128 stands for zero in the data rows.
Some points, one per row:
[157  86 129 146  95  99 154 102  89 151 191 157]
[161 103 138 148 108 109 153  94  94 128 114 153]
[121 125 103 144 118 172 144 137 106 144 143 131]
[187  86 158 117 111 131 132  79 119 123 123 136]
[143 103 131 134 112 109 144 123 174 129 123 140]
[117 120 172  66 160 167  82  88 162  78 224  82]
[ 98 146 103 129 145 100 121 145 117 167 176 107]
[149  96 151 111 117 132 127  94 204  99 108 127]
[144 205 154 112 122 149 124  96 138  97 113 123]
[ 93 151 154  70 180 146  74 117 230  85 171  67]
[132 105 174  79 141 152  94  84 220  74 128  99]
[137 113 177  82 141 147 103  81 156  76 125 103]
[163 103 163 111 110 170 131  77 115  94  95 138]
[103 195  97 137 137 158 129 149 115 149 141 117]
[137 119  98 158 103  91 158 136 153 159 104 150]
[100 158  85 149 139  93 130 162 111 161 140 122]
[ 80 169  86 127 162 112 110 163 133 146 164 102]
[142 102 139 120 111 133 132 153 118 115 112 130]
[ 73 170 118  93 179 222  79 140 163 108 180  72]
[113 150 101 147 138 122 144 143 104 149 122 133]
[101 140 150  80 168 152  82 119 177  83 155  80]
[ 75 182  96 116 165 205  97 159 144 140 170  86]
[ 97 150 141  79 174 164  79 116 191  91 167  72]
[ 79 192  96 124 163 124 104 165 137 143 161  96]
[142 103 144 119 117 121 133 104 164 110 115 132]
[ 99 142 139  84 170 141  83 124 195  93 165  76]
[ 86 194  86 173 147  83 116 176 128 151 153 107]
[109 132  84 153 122  62 144 222 116 162 128 132]
[122 121  93 158 106  66 159 216 112 159 113 146]
[159  84 132 143  98 108 152 124 105 126  88 151]
[ 89 155 107 116 158 129 106 165 162 129 159  96]
[164  92 136 140  92 104 155 107 203 118  87 156]
[158  83 154 120 102 123 143  85 181 103  93 143]
[157  85 170  99 116 154 130  76 142  88 102 130]
[151  94 177  98 121 193 117  73 137  79 113 119]
[148  91 170  94 124 166 114  74 138  76 114 119]
[156  85 170  99 118 154 128  74 141  87 103 128]
[159  80 161 118 107 132 136 144 115 100  99 183]
[139 105 178  80 141 166 100  78 150  70 126  99]
[121 125 103 144 118 174 143 138 106 141 118 131]
[146 187 123 155  98 101 152 115  97 133 100 149]
[160  80 161 114 105 130 144  80 113 104 139 142]
[161  87 161 115 110 144 132  79 118  96  93 140]
[115 123 160  79 157 153  87  98 156 117 190  89]
[163  82 148 126  97 123 136  83 105 105  89 148]
[166  79 151 131  97 120 139  88 101 112  86 150]
[134 114 165  88 139 128 101 128 164  81 128 105]
[162  90 133 145  97 106 149  97  95 126  86 160]
[163  91 133 143  99 104 153  98  90 129  84 158]
[149  94 162 102 125 145 117  80 133 193 120 123]
[162  84 190 125 107 122 146  83 110 109 119 145]
[ 93 180 108 118 166 104 112 147 137 134 155 102]
[151 107 122 152 152  94 161 117  85 142  92 156]
[146 123 109 154 140  98 157 120  85 149  97 157]
[156 101 153 113 122 133 133 114 117 118 108 135]
[142 117 156 112 119 165 125  92 128  99 115 124]
[100 204  80 169 132  77 131 163 111 160 141 118]
[ 84 207  87 182 149  87 112 162 123 150 156 105]
16 more points follow, each with its number after it:
[113 146  94 165 120  77 143 149  99 165 210 134] 0
[124 126 105 165 108  85 145 132 184 147 114 139] 1
[ 92 159  91 163 142  84 128 161 157 160 153 112] 2
[ 74 203 122 111 178 168  76 137 167 104 178  67] 3
[ 89 212  90 164 142 136 122 162 116 150 149 106] 4
[ 71 173  99 222 167 104 105 160 143 132 175  83] 5
[ 78 166  93 220 153  96 108 161 131 145 160  90] 6
[ 96 180  83 162 141 102 133 162 107 158 141 120] 7
[ 95 157  84 219 129  78 132 164 111 155 145 121] 8
[108 147  88 235 119  74 143 156 104 162 125 129] 9
[138 113 156 143 129 140 116 101 134  94 119 125] 10
[154  91 149 134 103 129 139  91 166 107 102 139] 11
[149 135 113 216  88  91 168 121  85 150  90 160] 12
[102 159  96 147 141  89 126 144 110 200 165 114] 13
[124 130 102 156 116  89 147 142 131 152 118 136] 14
[165  83 150 139 115 120 148  82 105 113  91 148] 15
Which two of these numbered points are nearest to each point below, ignoring the 3 directions in which the first points spread most? Their numbers follow each, nearest first.
[152 125 116 200  88  92 166 119  87 145  90 176] > 12 3
[152 122 123 152 103  97 162 109  92 138  94 158] > 7 3
[167  84 144 140 122 111 151  89  98 118  89 153] > 15 7
[154 127 168 105 132 158 124  75 125  85 103 124] > 3 7
[126 123  96 155 107  76 156 139 185 161 114 150] > 1 11
[ 73 179 116 164 182 129  79 142 167 115 185  69] > 8 9
[ 96 154  84 141 138  82 131 168 162 156 146 108] > 14 2
[161 119 159 128 115 133 136  76 116  99  97 136] > 3 7
[129 129  99 156 111  84 155 139 134 156 111 146] > 14 7
[161  81 207 119 105 127 143  77 115 104 128 141] > 2 7
[ 78 169 132 215 179 142  74 131 176  99 176  62] > 5 6
[108 144  89 154 125  96 140 157 135 161 131 126] > 14 11
[103 147  87 154 122  76 145 161 225 162 131 128] > 1 11
[137 107 120 136 109 105 144 119 120 134 112 136] > 14 7
[160 125 161 114 121 143 134  78 119  97  93 142] > 3 7
[147  99 176 126 132 153 109  87 147  77 118 127] > 10 3
[ 73 169 130  91 183 135  77 131 168 101 250  69] > 0 2
[151 104 118 154  96  86 163 120  88 147 222 159] > 0 13
[148  97 114 157  95  84 163 119 181 147  97 153] > 1 11
[ 75 192 101 198 167 116  95 158 146 128 173  79] > 9 6
[164  89 146 125  97 117 144 113 192 110  93 147] > 11 4
[127 141  96 208 107 104 150 144  95 155 119 140] > 12 8
[ 76 171  99 118 166 154  99 163 145 141 177  85] > 14 7
[121 132 101 210 114 110 145 140 103 151 116 134] > 9 8
[157  82 167 105 111 137 129  75 123  93 230 139] > 0 13
[ 78 168 130  87 182 135  72 130 171 174 207  64] > 13 2
[162 157 131 142  96 164 157  99  97 125  86 152] > 4 3
[161 166 144 128  99 154 153  88 106 118  87 149] > 4 3
[133 116 112 154 107  87 150 131 142 146 139 143] > 2 14
[106 146  84 158 168  76 144 155 100 164 127 125] > 15 7
[139 105 140 126 118 197 132 102 125 117 110 132] > 11 1
[104 144  87 150 125 121 139 159 100 160 132 131] > 14 7
[ 76 170 125 195 157 100 103 160 142 139 172  86] > 6 8
[146 101 120 142 105  95 151 116  98 146 204 146] > 0 13
[103 143 163 139 166 164  78  96 178  73 161  71] > 9 8
[ 93 157 120 190 160 119  95 137 145 143 165  85] > 9 6
[163 139 138 136  98 156 153 101 101 119  88 154] > 4 3
[131 124 108 201 107  88 149 132  95 162 115 141] > 8 2
[162  87 144 127  96 199 150  91 102 115  86 153] > 11 14
[158  91 128 146  96  94 162 128 139 140  98 158] > 14 11
[110 139 106 137 166 103 130 138 116 143 132 115] > 15 7
[ 98 149 109 127 148  98 116 144 122 194 183 106] > 13 2
[139 104 153 113 123 132 127  94 129 105 188 123] > 0 2
[157  91 163 107 115 127 127  91 126 107 177 133] > 0 13
[148  99 174 114 130 155 110  90 137  86 121 123] > 10 7
[106 143 107 186 133  97 125 157 121 135 141 140] > 10 8
[159  91 131 148  91  97 158 102  84 223 108 163] > 13 2
[135 117 111 144 116  97 148 138 143 143 112 137] > 14 7
[ 71 171 146 107 178 111  90 152 147 129 254  76] > 0 13
[ 82 167 104 145 165 187  94 151 146 129 166  84] > 11 10
[159  95 198 147  92  94 165 109  93 135 112 157] > 2 7
[146  96 172  88 133 158 104  73 146 213 130 113] > 13 2
[168  82 132 138  92 105 159  97  88 225  98 156] > 13 2
[151  87 170 105 121 148 124  85 113 172 162 125] > 13 2
[132 113 151 100 143 143 108  96 140 199 135 111] > 13 2
[146 106 218 157  95  83 161 124  86 144 103 154] > 10 3
[167  85 144 134  96 114 153  99  94 162 176 158] > 0 13
[150 126 174 106 124 154 110  73 142  76 114 111] > 3 4
[155 179 116 152  94 136 161 114  83 144  91 160] > 4 3
[143 129 124 141 107 101 147 118 105 129 107 151] > 7 3
[140 105 150 114 130 133 124  92 121 195 117 127] > 13 2
[160 134 151 133 107 124 141  85 109 106  90 147] > 3 4
[162  96 176  86 135 156 105  72 143 184 119 109] > 13 2
[164  81 154 122 100 125 144 198 113 101  96 145] > 10 3
[123 147  98 149 113  80 147 140 100 205 132 137] > 13 14
[152  97 148 128 108 123 142  92 127 110 102 138] > 7 14
[137 123  95 156 106 114 148 138  90 163 113 147] > 14 11
[ 89 142 156  70 182 157  73 107 179  94 234  70] > 0 13
[ 87 157  88 138 146  79 121 165 237 153 147 101] > 1 11
[161  83 166 113 109 142 133  72 113 213 101 140] > 13 2
[162  87 159 113 106 212 130  78 118  94  94 139] > 11 4
[155 104 149 109 127 130 126  92 126 170 119 122] > 13 14
[156 160 123 150  97 143 158 108  95 131  91 151] > 4 3
[ 78 168  95 123 160 137 105 163 141 145 170  91] > 14 7
[129 191  99 162 110 115 162 141  88 158 109 147] > 4 3
[145 127 107 159  95 168 161 130  87 150  99 155] > 11 1
[105 144  88 159 126  74 143 158 103 206 149 130] > 13 2
[180  82 165 103 116 141 133  69 122 179 104 134] > 13 14
[152 109 157 112 116 139 133  83 125  97 105 130] > 7 3
[139 105 106 160  95  81 159 127 179 152 100 152] > 1 11
[ 90 150  91 133 146 142 122 163 122 149 147 114] > 14 11
[120 184 104 142 127 100 134 151 112 143 127 143] > 3 7
[115 137  86 152 114  83 148 155  98 216 137 136] > 13 14
[107 157  79 154 127  90 145 156  93 209 152 132] > 13 14
[155 145 141 126 108 164 141  93 113 112  97 139] > 4 3
[ 94 150  82 148 136  79 134 159 109 189 178 118] > 13 2
[137 103 173  79 186 165  99  75 160  69 126  98] > 15 7
[138 116  98 158 102  78 159 135 172 161 102 151] > 1 11
[145 126 154 100 135 153 112  94 135 178 124 110] > 13 14
[101 138 160  67 173 161  70 103 169 122 220  72] > 13 0
[117 132 108 136 128  98 130 130 105 183 139 146] > 13 14
[167 188 158 121 105 153 140  84 110 105  88 143] > 4 3
[137 113 101 158 101  82 160 135  94 204 106 150] > 13 14
[161  82 161 121 104 155 143  80 115 103 167 142] > 0 2
[147  94 177  90 133 156 105 191 160  74 112 115] > 10 3
[159  79 164 105 107 146 133  76 191  91 100 134] > 11 1
[119 135  87 162 157  81 155 143  88 159 114 143] > 15 7
[149  98 115 153  95  90 162 126 176 144  90 161] > 1 11
[158 106 161 145 104 130 133  83 116  94  96 147] > 3 10
[145 121 104 160  97  80 159 135  84 147  95 167] > 7 14
[101 149 102 125 147  98 116 143 145 164 192 109] > 13 0
[109 191  99 143 125 162 136 147 104 150 128 123] > 4 11
[155  82 164 113 141 137 132  72 121  90  99 137] > 15 7
[149  91 199 107 119 136 128  80 147  95 133 127] > 2 7
[ 90 155 123 106 163 122  97 131 148 133 217  89] > 0 13
[ 85 217 114 106 164 141  98 155 152 120 161  85] > 3 4
[161  80 162 112 109 131 135  75 224  94  98 135] > 1 11
[126 139  95 160 151  91 150 144  92 163 109 142] > 15 7
[146 109 116 155 143  89 160 122  86 145  95 155] > 15 7
[220  83 143 138  91 111 155  86  94 175  88 149] > 13 14
[165  89 151 134 142 121 150  88 101 110  91 153] > 15 7
[122 121  96 158 125  75 155 141  89 158 113 147] > 15 14
[ 72 169  97 118 188 103 102 161 141 138 169  89] > 15 7
[149 125 110 160  92  92 162 127  85 147  96 166] > 7 14
[107 156 103 130 140  96 124 141 120 165 183 116] > 13 2
[138 115 100 160 105  99 158 135  88 154 107 149] > 14 7
[161  77 158 117 104 126 143  82 109 109 151 146] > 0 2
[150 117 113 144 108  94 149 115  98 174 120 146] > 13 14
[167 111 155 122 122 145 143  83 111 101  84 145] > 3 7
[ 88 162  89 139 146  81 123 165 115 169 180 112] > 13 2
[143 114 104 159  95  76 160 134 136 157 103 153] > 14 11
[152  86 173  97 133 154 111 154 138  80 112 209] > 10 3
[122 119 172  67 183 161  81  83 167  70 142  88] > 15 7
[157 104 132 140 102 174 150 110 103 124  91 155] > 11 4
[147 129 111 175  96 117 157 123  85 144  94 156] > 3 11
[145 122 123 143 105 178 149 117 100 132 102 146] > 11 4
[ 82 162  87 145 157  85 114 168 125 152 159 101] > 15 7
[155 118 124 177 102  96 161 105  87 132  84 154] > 3 7
[160  86 135 143  92 203 149 127  94 129  89 157] > 11 14
[148  98 138 128 105 141 144 101 161 117 100 141] > 11 1
[102 214  89 158 123  77 141 158  97 163 130 128] > 3 4
[159  82 190 118 105 126 144  82 112 106 140 142] > 2 0
[ 90 170 104 122 157 191 106 150 147 133 158  95] > 11 14
[159  98 136 133  97 189 150 103  98 122  90 175] > 11 4
[158  88 130 141  93 190 157 104  95 126  87 156] > 11 14
[141 105 119 147 108 194 146 120  97 138 105 148] > 11 1
[156  95 122 146  98 200 156 109  92 131  86 157] > 11 1
[141 107 125 138 111 182 147 112 107 129 105 141] > 11 14
[127 112 173  75 154 164  89 193 165  69 142 117] > 10 3
[143 118 132 129 119 183 137 106 114 118 108 137] > 11 14
[ 75 166 135  80 192 143  73 131 173  97 180  70] > 15 7
[ 71 173 108 101 183 117  87 146 126 149 190  76] > 13 15
[ 97 178 110 174 140 105 112 152 131 130 151 106] > 10 12
[ 98 151  88 144 134 115 131 160 105 159 142 121] > 14 7
[156  96 131 155  96 103 158 113  98 122  89 163] > 7 3
[146 196 117 153  95  95 158 119 118 142  97 154] > 4 3
[164  97 141 149  91 109 151  97  96 121  85 154] > 7 3
[ 91 156  84 144 140  77 131 158 100 178 158 115] > 13 14
[147 134 107 161  93  83 164 130  85 148  96 169] > 7 3
[101 142 158  71 174 149  77 109 221  82 163  73] > 7 15
[161  82 223 121 100 127 142  83 109 102 108 142] > 10 7
[ 74 208 116  94 181 125  84 144 163 114 180  74] > 7 15
[138 103 171 113 124 148 130  98 123 109 149 126] > 2 14
[147 177 119 147 101 121 157 115  95 140 100 145] > 4 3
[158 192 145 132 101 134 146  97 107 111  95 150] > 4 3
[ 96 178  84 183 124  78 130 163 115 158 141 118] > 3 7
[ 97 153  81 144 129  77 135 161 102 198 207 120] > 0 13
